In the rows, zero is written as 128.
Turns, then the turns between two rows, first turn first; the first pair answered
M (before -> after):
[136 139 131 163 128 167 121 123  98 135  93 104 154 115 148 146 115 158
 164 135  98 109 141 122 127] -> [122 160 124 153 117 140  96 112 105 137  69 137 141 129 123 146 112 155
 163 112 133 136 147 126 118]
[119 136 115 113 119 113 131 128 151 147 142 138 114 162 133 128 138 120
 101 145 147 148 116 114 122] -> [121 131 125 117 140 115 134 122 151 141 167 125 120 152 147 130 141 112
 106 143 148 132 100 112 128]
[151 118  96 154  91 113 151 139 144 138 154 108 114 145 117  89 129 110
 103 185  79 132 147 119 115] -> [128 141 101 154  96  71 119 120 160 136 143 160 102 149  84  95 125  91
 104 128 145 158 136 125 112]
F (before -> after):
[146 104 114 157 162 130 179 166 110 126 139  76 176  84 137 112 107 133
 122 150 106  79 154 116 119] -> [144 116 155 145 149 156 125 133 104  92  84  94 153  90 145 129 112 160
 176 129  80  89 172 114 105]
[142 142  98 107 101 137 130 127 152 154 142 134 107 161 171 138 158 138
 104 146 124 162 121 142 140] -> [145 129  98 139 149 127 159 141 141 149 180 115 137 108 140 139 139 112
 102 120 163 119 114 152 158]
[124 135  97 118 116 111 121 138 192 156  92 195 128 125  88 121  76 131
 134  75 187 157 147  89 132] -> [122 134  97 116 112 114 123 140 192 155  89 198 122 131  91 119  79 132
 135  78 181 164 146  88 131]
[105 126 108 137 160 133 149 153 104 159 177 107 134 128 185 119 143  94
  86 142 134 129  82 103 142] -> [111 125 156 154 185 147 115 133  88 118 148 112 140  82 166 133 129 106
 141  87 142  92  93 110 144]
B (before -> after):
[112 128 112 135 117 135 129 143 144 171 163 120 159 167 156 125 141 144
  77 178 117  99 102 145 132] -> [108 138 102 128  92 143 117 138 140 169 119 132 147 179 135 130 131 165
  87 177 101 118 136 149 111]
[127  96 161 106 120 163 106 114 133  97 120 125 120 132 145 129 134 154
 166 130  86 130 140 122 114] -> [125  87 154 113 150 142 137 127 139 112 186 112 137 125 164 121 140 117
 133 131 120 115  97 116 139]
[137 107 136 128 136 156 133 115 120 128 162 116 113 139 161 124 130 127
 130 142 113 130 120  89 120] -> [132 110 113 126 126 139 148 124 125 142 161 125 110 149 143 120 125 122
 108 153 130 145 127  93 116]
[128 139 149 115 123 123 112 102 115  99 146 114 153 129 117 144 118 118
 133 124 146 116 111 128 137] -> [122 143 130 113 117 111 123 110 117 115 148 120 154 139 108 138 115 109
 117 131 161 129 119 126 136]
Y (before -> after):
[126 109 124 137 153 117 165 132 123 134 184 114 126 105 146 126 117 106
 112 133 156 104  88 120 148] -> [121 114 124 148 158 113 150 124 111 123 137 128 131  84  97 129  94 120
 134  95 173 103 121 130 137]
[156  89 121 156 120 162 145 119 104 166 128  57 152 110 109 139  94 167
 180 214  68  62 161 146 119] -> [132 113  72 149  85 124 149 126 110 193  90  96 138 134  49 130  80 166
 151 202 112 107 190 151  95]
[132 127 133 139 135 148  97 105 131 112  89 117 150  79 100  91 107  88
 164  92 154  93 106 156 111] -> [115 141  87 117  97 115 121 123 155 160 119 135 132 138 119  80 123  71
 106 139 167 146  84 147 108]
Pairs:
Each pair is 2 to 3 turns apart.
[124 123 129 116 148 130 115 123 162 135 140 151 120 171 152 150 132 102
 121 119 163 147 134 140 143] -> [128 118 136 130 159 143 111 120 148 119 113 152 129 141 122 155 119 111
 146  93 166 126 157 145 139] -> B then M then Y
[112 127  91 143 126 108 149 147 125 135  93 143 133 110  67 119 105 123
 124 119 154 128 180 132 123] -> [131 109 154 153 176 134 133 131 117 102 141 114 149  81 121 136 118 114
 158 106 135  76 133 128 150] -> B then B
[128 142 107 108 103 133 151 143 152 138 155 132 120 171 156 101 157 110
  99 162 128 168 118 116 146] -> [142 128 178 132 158 163 116 113 126  81 148 123 138 113 154 122 142 116
 166 101 129 104 116 121 159] -> M then Y
[138 141 122  73  69 137 151 132 110 126 129 125 116 130 158 157 132 115
 114 148  88 139 109  79 128] -> [138 138 144  88  86 149 128 117  93 100  91 124 126  94 121 166 113 128
 157 103  96 114 137  85 121] -> B then Y
[143 112 114 101 131 143 140 120 135 130 175 110  99 163 187 107 160 130
 128 172  69 135 108 113 117] -> [115 140  81 119 130  98 123 118 128 134  96 166 100 134  65 112 116 129
 136  88 160 155 168 134  92] -> F then F then Y
[133 128 129 134 152 111 116 129 135 100 135 110 160  91 106 141 116 120
 119 106 134  91 123 139 131] -> [127 135 145 126 154 110  92 115 137  91 129 118 150 102 123 142 122 122
 127 102 133 100 112 136 132] -> B then F then B
[144 127 118 126 100 143 119 134 127 155 129 134 103 137 166 117 144 153
 118 162  57 143 147 119 128] -> [142 127 102 133 100 138 140 147 125 167 130 127 113 127 150 113 136 151
 106 164  64 141 158 122 127] -> Y then F
[ 94 150  95 104 125 116 124 137 134 180 169 150 108 175 114 108 154 105
  64 157 178 194 110 134 167] -> [ 97 158  86  97  96 135 115 136 127 176 108 154  99 179  88 107 145 135
  81 164 144 212 158 138 142] -> M then B
[145 154 110 132 137 122  96 118 125 129  60 135 151 116  84 106 107 154
 165  87 148 116 140 129 151] -> [160 147 130 111 122 151  92 116 134 131 105 106 143 152 178 103 144 160
 159 149  77 122  98 114 163] -> Y then Y then F
[130 107 129 135 146 177 148 148 109 127 152  85 156 112 152 123 115 143
 138 129  97  71 141 126 108] -> [122 116 103 146 146 152 165 155 109 137 139 101 160 102 107 120 100 138
 124 112 143  78 161 134 102] -> B then Y
[125 125  92 139  96 122 156 136 126 148 130 113 132 120 109 118 123 120
 100 154 144 130 149 144 128] -> [129 128 108 125  82 145 142 130 124 139 120 110 119 138 137 123 135 135
 115 168 104 136 147 137 121] -> B then Y
[125 149 116 124 105 122  89 139 143 143  99 154 113 141 107 131 123 145
 136  85 162 147 151 124 112] -> [142 133 160 135 135 157  80 127 132 114 115 124 127 114 136 141 126 153
 164  77 132 101 134 125 123] -> Y then Y
[ 84 145 136 129 119 108 115 152 139 169 155 154 111 163 154 122 111 114
 126  92 164 141  81 128 111] -> [ 83 149 136 127 109 117 100 143 134 162 120 165 108 163 138 127 104 129
 141  89 157 150 104 132  96] -> Y then Y then F
[156 107 176 161 123 164 150 156 147 100 128 145 117 130 139 105 169 138
 148 119  83 100 145 142 122] -> [137 120 171 169 143 128 140 148 152 105 135 178 118 128 109 106 158 112
 139  74 154 107 133 147 132] -> Y then M
[145 111 144 136 134 154 132 116 145 128  87 104 131 120  98 130 127 129
 163  64 133 111 138 130 152] -> [143 124 158 120 115 159 107 107 151 124  84 117 113 149 124 131 146 131
 167  75 119 134 123 126 151] -> B then F
